In the data rows, the value 128 means zero.
Here are some numbered points:
[113 146 137 113 109  83 149 152 145 136 169 137 137 135 160 121 112  82 181  93  87 117 137 183 176 209 136  79 226 178 101 171  81 105 137  86  76 246 180 117  90  90 121 122 117 149 159 111] 0
[157 221 187  71  94 139  75  52  94 179 112  84  76 175  81 255 131  93  91 255 117  59  61 108 116 140 167  56 205 136 114 134  47  93  81  66  64 132  93 167 146 131 126 132  87 229  76 255] 1
[117 115  65 121 116 107  96 119 111 101 114 110 119 101  64 116 133 108 118  85  78  86 184 191 115  75 139  88 110 161 120 123  91  95 145 137  94 213 187 116 112  86 118 132 139 124 129  67] 2
[143 149 255 250  99 153 127  98 115  96 136 100  79 117 106 133 141 216 136 113 255  93 146 112 133  61  87  95 129 105 104 255  79 208  90 116 113 116  85  91 137  78 215 141 255 118  76  58] 3
[158 123 241  98 100 120 118  80 147  92 204 101 168 132  97 118 160 105 104 109 255  71 154  88  95 255 236  90 100  97 100 132 165 107 166 189 133 110 101 145 122 167 102 131 236  91 144  81] 4
[ 92 110  61 129 156 110 131 189 151 137 102 124 136 101 131 108 119 112 132 120  81 249  84 123 156 119  77 117 169 141 134  93  92 166 127 114 168 115 152 137 101 170 127 135 136  91  93  74] 5
[144 123 102 131 123 128 108 255 108 216 116 125 149 117 128  84 114 110 124 128  90 100 202 118  89  75 117 110 105 137 130 128 141  94 164 116 181 133  78 132 137 120 151 107  65 109 139 137] 6
[113  91  66 128 137 104 117 168 121 119 127 130 111  93  69 129  97  80 122 117  96 203 123 139 106  92 143 159 142  97 141 106  94 183 121 165 122 109 122  92 128 176 138 115 109 133  80 111] 7
[124 178  60 118 111 143 127 102  63 117 109 232 154  92  62 210 110  93 138 126  71 106 202 126 172  86 108  94 111 113 134  87 134  78 138  96  94 159 133 158 114 124 125 149 108 112 154  95] 8
[157  98 212 132 101 195 144 126 194  80 133 128 102 174 172 104 125 172 138 120 255  92 118  87 144  98 174 110 112 117 145 217  54  99 126 123 147 100 117  79 147 141 113 103 159 116 124 157] 9
[124  71  91 129 137 108 122 114 157 230 200  91 112 117  69  89 143  71 125 110 127 232 168 114 116 119 101 120 123  74 106 144  87 146 147  94 135 143  91  80 104 131 105 124  84 100 210  83] 10
[ 98 115  57  84  84 160 132 124 255 106  73 114  73 146 201 104 148 161 180 123 117 255 102 185  77  77  72 141 108 171 129 149 196 135 125  99  78 149 208 232 113 146 151 112 103 167  73 255] 11
[150 123  70 137 114 156 121 114 111 196 112 107  84 138 255 139 128 145 114 105 172 152  99 101  97  91  91 120 136 190 126 108 255 154 122  82  92 114 106 101 124 103 122 125  88 155  98 124] 12
[137  76  57 121 111  94 121 109  94 114 180 139 105 110  70 164 105  78 128  98 108 176 162 101  99  87 138 129 104  87 126 101  94 172 143 137  85 141 138  94 134 232 145 117  71 134  76  82] 13
[106 157 173 123 140 124 106 106 112  94 107 112 158  95  64 107 137 139 120 101 112  93 191 128 110 143 130  85  94 109 125 131 111 122 122 165 254 148 115 129 127 117 114 131 208  95 128  66] 14
[114  73 147 193 197  92 133  53 121  94 105 240 135  78  60 184 139 121 111 131  92 119 250 227 144 183 128  73  89 113 103 104  68 142 110 169  94 248 251  86 142 105 133 120 138 123 143 104] 15
[116 111 244 130 174 121 123  74 119 107  98 163 160 100 104 113 126 138 124  93 105 113 156 145 107 121 147  76  99 158 118 135 132 135 110 134 168 170 124 117 131  99  99 130  97 118 160  98] 16
New points follow, each followed by the number of its nearest point above, looking only along the 7 directions in which the numbered points spread most.
[108 145  65 125 104 139 126 139  97 156 111 116 108 132 112 123 122 213 123  91 211 187 157  93  99 255 110  93 121 133 130  86  98  99 134 136 110 121 131  88 123 115 140 108 249 106 129 172] 16
[164 110 118 128 175 119 141  95  90 190 186 160 115  93  80 160 107  72 129  74  78  92 115  89 100  78 131 100 132 112 106 129 255 148 148 123  69 151  97  87 108 120 112 135  60 116 255 198] 6
[154 185  65 102  67 143 192 143  67  87 104  86  71 239 153  96 122 127 123  79 105 120  99  91  69  79 137 168 155 190 130 146 167  81 140  83 101 117  97 102 167 139 157 121 100 108 174 134] 12
[106  89 101 103 124 179 119 125 126 128 141 129 212 115  61  71 148  84 119 128 138  66 142 143  75  46 112 150 108 255 136 105 157 129 153 144 154 107  82 139 159 191 124 102  80 111 122 129] 6
[ 97 129 131  96 164 133 150 127 177  73 138 165 121 108  98 105 115 179 131 134  72 139  82 142 169 127 104 109 122 111 147 132  72 116 135 161  93 102 128 165 117 131 109 119  80 107  90 117] 2
[115 134 140 117 155 135 135 129 149 214 161 137 119 126 155  98 133 105 134  94  87  80 126 176 140  61  80 107 113 101 110 119 125 116 146  80 181 127  98  83  91 126  96 145  79 121 255 110] 6
[130 137 174  93  78 145 107  93 180  86 170 131 168 214 135 118 126 119 131 119  88 126  84  87 132  90 255 133 119 124 130 113  79  86 127 166  93  91 135 116 155 113 101 122  83 129 134 120] 16
[146  88 162 147 125 135 148 135 147  91 128 148 122 124 190 110 118 121 126 105 112 123  98 109 137 100 110  97 153 159 157 106  96 180 129 123  96  99 106 114 146 159 107 113  60 110 101 142] 5
[131 125  85 127 101  98 103 169 152 103 115 113 168 119 116 117 129 153 102 111  92  83 147  81 159  98 186 198 121 117 143 107 117  85 130 168 153 110  92 124 133 164 128 115 177 102 191 223] 16
[127 117  68  97 121 135 111 136 190 141 124 123 100 153 145 115 166 113 122  83 139 137  85  95 118  86 156 146 116 100 127 157 133  91 128 106 134 131 127  90 122 154 133 108 226 124 122 121] 5
[168 218  74 145  62  75 255  75  60 155  70 145  69 148  46 255  85 183 178 255  53 212 145  97 255 183 147 123 209 183  85 137  48  62 107 121  80 161 173 255  96 106  91 169 255 109 255  87] 2
[154 140 234 226 255 154 229 255 120  89  76 255 164 139 102  63  91  88  87 151 255 232  93 153 171 255 110 255 155  79 123 167 255 240  81 124 215  95 104  61 225 119 114 107  56 255  71  98] 9
[100 113 101 103 184 150 162 132 155 168 124 136 119  99  94 115 126 146 171 152 132 110  86 100 175 142 109 119 116  88 136  86 133 143 128 144 134  91 134 255 110 216 124 142 179 105  85 108] 7
[149 120  81 143 134 182  97 187  98 132  93 140 102 122 168 122 100 166 128 141  79 162 159 113 102  68 129 196 127 124 145 147  83  88 133  87 117 126  97 129 125  93 127 115 132 133 101 174] 12
[130 157 157 132 118 121  97 179 113 136 112  86 165  91 146  93 132 190 121 183 102  93 205 149 159  90 107 119 116 124 116 159  82 114 119 153 168 129  96 243 117 124 127 156 121  98 136  96] 16
[195 132  92 120 130  83  88 138 123  79 137 115 255 155 192 192 154 106 108 145 118  77 114  66 106  73 230 227  90  98 124 115 117 140 154  99 175 101 104 129 134 178 142 107 155 101 102 139] 14
[104 113 142 128 150 143 158  52 118 255 134 108 150 205 243 141 148 182 141 127 191  58  91 150 255  79 118 103 127  89 117 104 179 110 123 116 135 120 255 135 101 105 100 134  57 138 181  71] 16
